A single turn carries every row of the set below to another of its rows. Some are shown first; where does it send the rows asked next?
gele: 1.183; -2.353; -2.428; -1.031; -1.659; -0.132; 0.437; 1.537; -0.844; 0.441; -1.121; -1.148; -0.896; -0.086; -1.446
pelu: 0.235; 0.501; -0.937; -0.802; -2.066; 0.891; -0.905; 0.679; 0.815; -0.551; 1.299; -0.905; -1.246; -1.015; -1.491
tevas: -0.753; -2.343; 0.110; -1.205; -2.375; -0.080; -1.560; 0.236; 1.208; 0.256; 0.562; -1.988; -0.280; 1.747; -1.378
niti: 1.533; -0.484; -0.827; -1.278; -1.928; 0.666; 0.643; 0.725; 0.642; 0.943; -1.507; -1.946; -0.866; 0.140; -2.761
Selev: 1.085; -1.680; -0.038; -0.273; -2.810; 1.269; -1.123; -0.470; 0.089; 0.210; 1.153; -1.156; 0.519; -0.884; -1.167
Kepi: -0.416; 0.537; -0.985; 0.839; -0.978; 1.396; -0.026; 0.903; 0.451; -0.159; -0.093; -0.916; 0.008; -0.314; -2.756
koro: -0.246; -0.399; -0.508; -1.204; -1.752; 0.371; -0.081; 0.451; -0.029; 1.004; -2.240; -0.558; -0.018; 1.148; -3.005
zomi: 1.622; -1.298; -0.880; 0.198; -2.167; 1.308; 0.708; 1.004; 0.793; 0.569; -2.129; -0.415; -0.434; 0.895; -1.891
fep: -1.103; -2.473; -0.485; 0.810; -0.817; 1.614; -0.831; -0.183; -0.322; 1.226; 0.411; -0.478; -1.261; -0.449; -0.049
Ruf: 0.937; -2.868; -0.336; -1.858; -0.425; -0.769; 0.176; 0.424; 1.223; 0.504; -0.429; -0.439; -0.015; -0.158; -1.523
nuz: -1.940; -0.700; -1.118; 0.129; -0.534; 1.471; 0.359; 0.280; -0.572; -0.030; -0.841; -0.522; -1.203; -0.441; -0.871
mezu: -0.317; -2.044; -2.315; 0.655; -0.947; 1.408; 0.168; 1.955; -0.051; 1.435; -0.534; 0.367; -0.140; 0.792; -2.227
Nenip: 0.659; -0.650; -0.646; 0.426; -3.129; 2.393; -0.583; 0.811; -0.129; 1.137; 0.200; -0.944; -0.810; -0.724; -0.161
finag: -0.115; -3.705; -1.984; -0.568; -2.093; -0.445; -0.518; 0.567; 0.029; -0.397; -0.830; -0.657; -0.605; 0.618; -0.825
bon: -0.667; -1.596; -0.255; -1.773; -0.472; 0.200; -0.602; 1.375; 1.843; 1.430; 0.721; -1.756; 0.352; -0.250; -0.284
futo: 0.046; -2.192; -0.530; -2.575; -1.279; 0.772; 1.149; 2.104; 0.487; 0.683; -0.512; 0.000; -0.518; 0.105; -0.998
Maza: -0.020; -1.476; -2.032; -1.546; -0.722; 0.107; -0.900; 2.226; 0.799; 0.674; 1.133; -0.241; -1.408; 0.990; -1.934
bemum: -0.780; -1.929; -0.869; -0.520; -2.982; 0.879; -0.397; -0.870; -1.311; 1.505; 0.781; -0.715; -0.463; -0.338; -1.158
moveb: -0.725; -2.218; -1.489; 0.675; -2.174; 1.800; 0.080; 0.130; 1.964; -0.643; -0.637; -1.618; -0.556; -0.782; -1.184
Luvof: 0.314; -1.663; -0.325; -1.245; -1.022; 2.231; -0.786; -0.713; 0.110; -0.196; -0.959; 0.143; -1.766; -0.590; -1.399
zod: -0.132; 0.179; 0.542; -0.035; -1.634; 0.225; -0.801; 1.327; -1.220; 0.590; 0.281; -0.906; 0.246; 0.089; -2.177
sed: 0.005; -0.023; -1.885; -0.119; -1.209; 0.890; -0.793; 0.603; 0.786; -0.797; 0.324; -0.492; -1.583; -1.441; -1.747
Samo: 0.068; -1.779; -0.750; -0.993; -1.436; 0.459; -1.670; 1.838; 0.655; 0.657; 0.793; -1.004; 0.324; 1.829; -2.991
Sopeg: 0.178; -2.088; -1.983; -0.643; -2.412; -1.378; 0.337; 0.912; -0.007; 1.761; -0.386; -1.124; -0.044; 1.092; -0.986
Zuv: 1.582; -0.745; -0.557; -0.055; -0.960; 1.307; -0.641; 0.705; 1.760; 1.534; -1.107; -0.488; -1.355; 1.496; -0.979
bitis: -0.090; -0.794; -0.162; -0.896; -1.245; 0.553; -1.309; 1.842; 2.333; 0.717; -1.874; -0.655; -0.094; -0.707; -0.683
vov: -0.266; -2.923; -0.943; 0.178; -2.277; 0.875; 0.753; 2.342; 0.248; 1.608; -0.500; -1.493; -0.689; -1.108; -2.184
lub: -0.772; -2.386; -0.457; 0.791; -1.898; 1.636; -0.922; -0.912; 1.103; 1.647; 0.002; -1.443; -1.908; 0.228; -1.746
kupel: -1.686; 0.156; -1.217; -1.615; -1.425; 0.860; -1.172; -0.013; -0.938; 0.926; -0.756; -0.484; -1.028; -0.026; -1.108
seku: -1.516; -3.284; -0.781; -0.560; -1.596; -0.721; -0.296; 0.621; -0.062; 0.941; 0.104; -1.192; 0.107; -1.011; -0.564
zaz: -0.945; -1.020; -0.450; 0.442; -3.088; 0.779; -1.312; 0.560; -0.741; 2.173; -0.310; 0.406; -0.824; 0.243; -1.451
dasu: -1.355; -0.589; -0.815; 0.092; -1.007; 0.454; -1.288; -1.131; -0.077; 0.822; -0.809; -1.746; -0.859; -1.070; -1.666
Fufaz: -0.525; -0.964; -1.277; -2.240; -2.400; 0.957; -1.693; 0.468; 1.036; 1.389; -1.844; -0.575; -0.327; 0.241; -2.617
reg: 0.175; -2.103; -2.494; -1.510; -1.566; -0.358; -0.983; 1.243; 1.724; 0.277; 1.104; -0.458; -1.129; 0.836; -1.673
nuzev: 0.180; -0.211; -0.165; -1.364; -1.837; 1.266; -0.224; -1.004; 0.526; 0.909; -0.021; 0.926; -0.183; -0.320; -0.834
guviv: -0.672; -3.230; -0.770; -1.065; -0.486; 1.216; -1.057; 2.285; 0.899; 1.806; 0.065; -1.938; -0.687; 0.152; -1.194
moru: -0.909; -0.969; 0.820; -1.577; -1.278; 0.913; -1.353; 0.732; 1.732; 0.814; -1.514; -1.232; 0.493; 0.287; -2.181
sof: 0.845; -2.013; 0.204; -0.254; -1.703; 2.062; -0.927; 0.986; 2.624; 0.640; -1.308; -0.763; -0.065; 0.656; -1.092
gami: -0.738; -2.105; -2.358; -0.010; -1.556; 0.521; -0.182; 1.580; 1.750; -0.004; -0.460; -0.461; -0.503; 2.086; -1.696
mobin: 0.064; -2.825; -0.425; -0.219; -1.402; 0.661; 1.146; 1.427; -0.883; 1.535; 0.968; -1.535; -0.749; -0.190; -0.772
zed: -0.867; -1.894; 0.633; 0.100; -1.852; -1.497; -0.084; 1.164; 0.853; 1.307; -0.118; -1.887; -0.480; -0.078; -1.036
los: -0.097; -0.612; -0.366; 0.161; -2.970; 1.186; -1.320; 0.803; 1.146; -1.571; -0.187; -1.559; -0.260; -0.274; -1.576
Misud: 1.721; -1.766; -1.324; 0.146; -1.655; 2.093; -1.163; -0.615; 1.105; 0.871; 0.452; -0.875; -0.761; -0.444; -0.473
suri: -0.665; -1.799; -0.266; -1.258; -0.381; 1.109; 0.161; 1.520; 0.245; 1.999; 1.491; -0.943; 0.474; 0.850; -1.487

bitis moves to Fufaz
tevas moves to zod
finag moves to Selev
Now find these:
pelu moves to Maza
zomi moves to sof
Kepi moves to gami
bemum moves to mobin
bon moves to kupel
zaz moves to vov
Luvof moves to Ruf
guviv moves to dasu

